Each path below is one point turned by a fixed rotation once a step. After each direction that follows a path, write how fast that rotation turns it, in deg/step (0 if it stays still).
Each turn is a multiple of 5 degrees from 10 to 175, or 0.
Each row of a path follows its step; steps can be skipped.

step 0: [ 10.5   7.2 -18.2  -2.8  -7.7 -14.1 -15.3   0.7   1.8   2.1   3.0  -7.3
 -13.3 -11.3  -7.3 -12.4 -11.2  -7.6   2.2   2.9 -19.2   5.2 -13.0  -3.7
  -7.6   5.2  12.1  -8.2  10.3  10.1   2.6  18.1 -22.9  -0.7   5.9  -3.0
  11.9   2.4  18.4 -12.9  10.1   0.2   0.4  -2.5  -7.4 -14.4  14.3  16.0
 -13.4  29.3   2.6 -15.9]
step 1: [ -5.2   9.8 -20.2 -14.3   0.4  12.7  -8.7  -1.0  10.8 -10.0   2.2  -8.1
  -8.0  15.1   3.0   4.7  -1.7  16.5  11.9  -2.0  -4.8  10.4   3.8   1.9
   5.0  24.6   6.5  20.4   0.3  -3.4  -6.1 -13.6 -13.2 -10.6  -6.9  10.2
 -14.9   1.8  -9.1  -3.8 -13.6  -9.7 -29.0 -17.3  19.4   9.3   6.3  13.1
  -1.6  -4.2 -17.5   6.2]
step 2: [ 16.1  -7.6 -12.5 -10.5  -5.8  -4.7 -17.7 -19.0  12.1 -10.7 -15.2  16.6
  -0.2 -11.2  -7.7  -3.7 -20.8 -12.0   5.0 -10.9 -20.4  -5.7   1.8  12.0
  -8.4   8.5   0.1  -6.2  13.3 -21.6 -11.2  10.6  -6.4  14.0   9.2   2.9
  -8.3   5.2 -10.2  -2.9  -8.3  -1.5   8.3  -0.1   7.5  -8.3  -6.9 -10.6
  17.5   3.3  23.3 -11.1]
step 5: [  0.0   8.6   2.9  15.7   2.0  -3.8  -5.7  21.0  25.5  -8.3  -9.6 -12.5
  -0.9 -19.8  -4.8  -3.0 -14.5 -13.6  20.0 -13.8 -10.8  -2.9  -9.5  -7.7
  21.1   2.3   5.1  -6.4 -14.6 -10.1  -6.7   3.7  11.8   2.9  -8.0   1.8
  -6.7  -3.6 -12.1   6.7 -15.7  -1.9  -1.7   2.1  17.8  -8.0  -8.9   1.8
 -24.9 -10.6   7.8 -14.2]
step 6: [ 21.2  16.0 -12.2  11.2 -10.3   9.0   9.8  13.0  13.8   4.0   1.7  -8.3
  -1.9  15.4  -8.2 -11.5   8.3  -7.0 -19.2  -6.0   3.6  -1.9  -3.6   4.9
  -1.7  10.8  -9.8  20.9  20.7  -0.4  -6.7   5.5  -7.2   6.1  21.2  -9.3
  16.9  -7.2  15.9 -17.3 -17.5  20.5   3.8  -3.1   7.2   0.8 -12.1   9.9
  -0.2   6.6   9.1   0.4]
step 7: [-22.4 -14.5  -9.3   9.5 -10.7  -0.4  -6.9 -10.3  13.9  10.9 -11.9   5.5
   8.5  -0.5   9.6   4.3  17.0  -8.3  -7.8 -29.6  -6.9  20.7  -5.9   0.4
   7.2   8.6   7.4 -10.1  -9.6  -9.4  -7.5 -12.4  -9.9  13.6 -13.9  -5.6
   0.8 -14.4   4.1  -6.3  -4.5 -10.2 -10.7  -2.5  11.5 -19.0  -8.4   9.9
 -12.1  -3.9 -14.1  11.9]
step 8: [  4.4  15.5   6.5   6.9  -3.8 -20.9 -11.1  -2.4  -6.6 -12.9 -10.1  17.8
  10.3   2.6   3.2  -6.5  -6.5  -0.9 -10.6  -2.2  -6.0   4.1   0.8  -3.2
   2.3   5.6  -3.3   0.0  -3.8  -0.5  -3.5  -7.4  -6.6  -8.0  23.5  19.9
  -8.7 -15.6   1.6  -9.6 -12.5  28.4 -15.1   9.5   5.9   3.8  -2.0   2.9
 -18.3 -11.0  33.9  -5.4]
step 9: [ -1.8 -20.5 -16.6  19.8  -2.7  13.9  -5.3  -3.1   7.1   2.5   3.8  11.0
  11.0  -0.7  -8.0   4.8  11.1 -21.3   5.9   0.3  -6.3  -0.4 -17.2  -8.6
  14.1 -19.7  12.1  10.9  29.2   4.4   5.7   6.5  15.3   2.6   3.4  10.1
  -8.9  -8.1  18.6   7.9 -15.4  13.4 -13.2  -4.7  10.6  -0.8  -1.5   7.8
   3.6   2.6 -17.3   8.3]
step 10: [  8.0  16.8   8.1  -5.9 -15.1 -12.3 -11.0 -24.8  10.9  -3.3  -0.8  -4.0
  13.6  14.2  -8.2   0.9  -7.1  -0.1  -9.6 -17.3  24.3   3.8 -24.7  -9.9
  13.5  -7.6  -1.0  -2.7   2.7 -14.4   7.0   5.0 -15.6  -6.6  -9.5  16.5
  15.5 -15.0  -5.1 -19.0  11.8  -4.1 -13.2  14.0   4.9  -4.8   0.7  -9.3
  -2.0   7.8   0.3   3.7]
[-2.1  2.6  1.1  0.9  2.0  5.4  1.0 -3.5  4.9 -6.8 -2.1  1.8  4.0 -7.3
 -0.9 -3.7  1.4  2.8 -0.8  1.3 -3.1 -1.7 -1.4 -0.2  4.0  0.4  6.9 -4.5
  0.6 -3.4 -5.5  1.8  1.4 -0.6  1.1 -4.3  3.6  3.9 -2.4  2.1  3.0  2.6
  0.7  1.1 -3.9 -2.4  5.5  3.0 -4.7  0.3 -4.6  9.1] : 160
[ 2.1 -0.8 -5.4 -0.8  0.8 -2.6 -1.7 -0.6 -2.8  3.3 -5.5 -4.0  2.5 -3.3
  3.4 -1.1  0.3  8.2 -1.4  5.1 -2.4  9.4 -3.2  0.2 -0.1 -0.1  1.1 -5.5
 -2.1  0.3  4.5 -0.9  1.1 -4.0 -4.5  0.9 -2.5 -2.0  0.4 -5.3 -4.4  4.6
  5.1 -5.3 -1.6  2.3  4.5  0.2 -2.8 -5.9 -0.4 -1.3] : 100
[-1.1  0.3  1.8  4.1 -1.5 -0.3  2.0  3.1  0.9  1.0 -0.9 -3.7 -1.3  1.9
 -4.6 -6.8 -0.8 -1.7 -0.7  3.7 -2.2  0.1 -3.4  2.7  6.5  4.6  0.9  1.8
  4.3  4.1  4.4  5.2 -1.3 -3.9 -2.1 -2.5  3.5 -0.2 -7.6 -3.1  4.3 -2.0
 -3.6  0.8 -4.3 -0.9 -4.4 -5.2 -2.4 -3.3 -6.6 -7.4] : 65
[-0.6  0.3  0.5  2.7 -2.0 -1.5 -1.9  0.4 -4.8  3.6 -1.9 -3.2  1.6  2.6
 -0.4  3.9  2.5 -2.1 -4.9 -6.0  3.5  2.1 -0.7 -2.2  5.1 -2.3 -0.6 -3.7
  7.5 -2.7 -1.2 -1.6  6.9  7.9  7.6 -1.2  2.5  0.8 -4.8 -1.5 -3.9  0.7
 -2.5  0.2  1.7  1.1 -1.7  1.3 -9.0 -5.1  1.4  1.3] : 20
[-4.5 -2.3 -6.3  1.6 -0.9  1.9  6.1 -2.0 -1.8  0.1  2.1  1.0 -4.3  1.0
  0.7  0.0 -0.5 11.1 -4.2 -5.4  0.5  3.1 -1.2 -2.7  0.4 -1.0 -1.9  6.2
  1.3 -1.5 -1.8  7.5  4.1  1.6 -3.6 -4.8  0.8 -0.1  3.0  1.9 -1.5  2.2
 -8.6  1.3  1.1  2.8  1.7 -0.2  5.5 -0.3 -3.5  0.0] : 130
[-3.1 -3.3  2.8 -3.7 -8.0  2.0  5.9 -5.4  0.6  5.3 -1.1 -8.4 -1.4  3.5
  1.8  2.4  0.6 -1.6  0.7  0.4  1.1  1.4 -5.0 -1.9  0.5  5.2  6.2 -1.9
 -1.7  2.9  3.4 -1.2  0.9  0.0  0.2  0.5  3.9  3.2  5.4 -5.2 -1.0 -0.8
 -0.6  3.9 -4.6 -1.1 -0.2  1.3  0.6  8.2  2.9  4.2] : 110
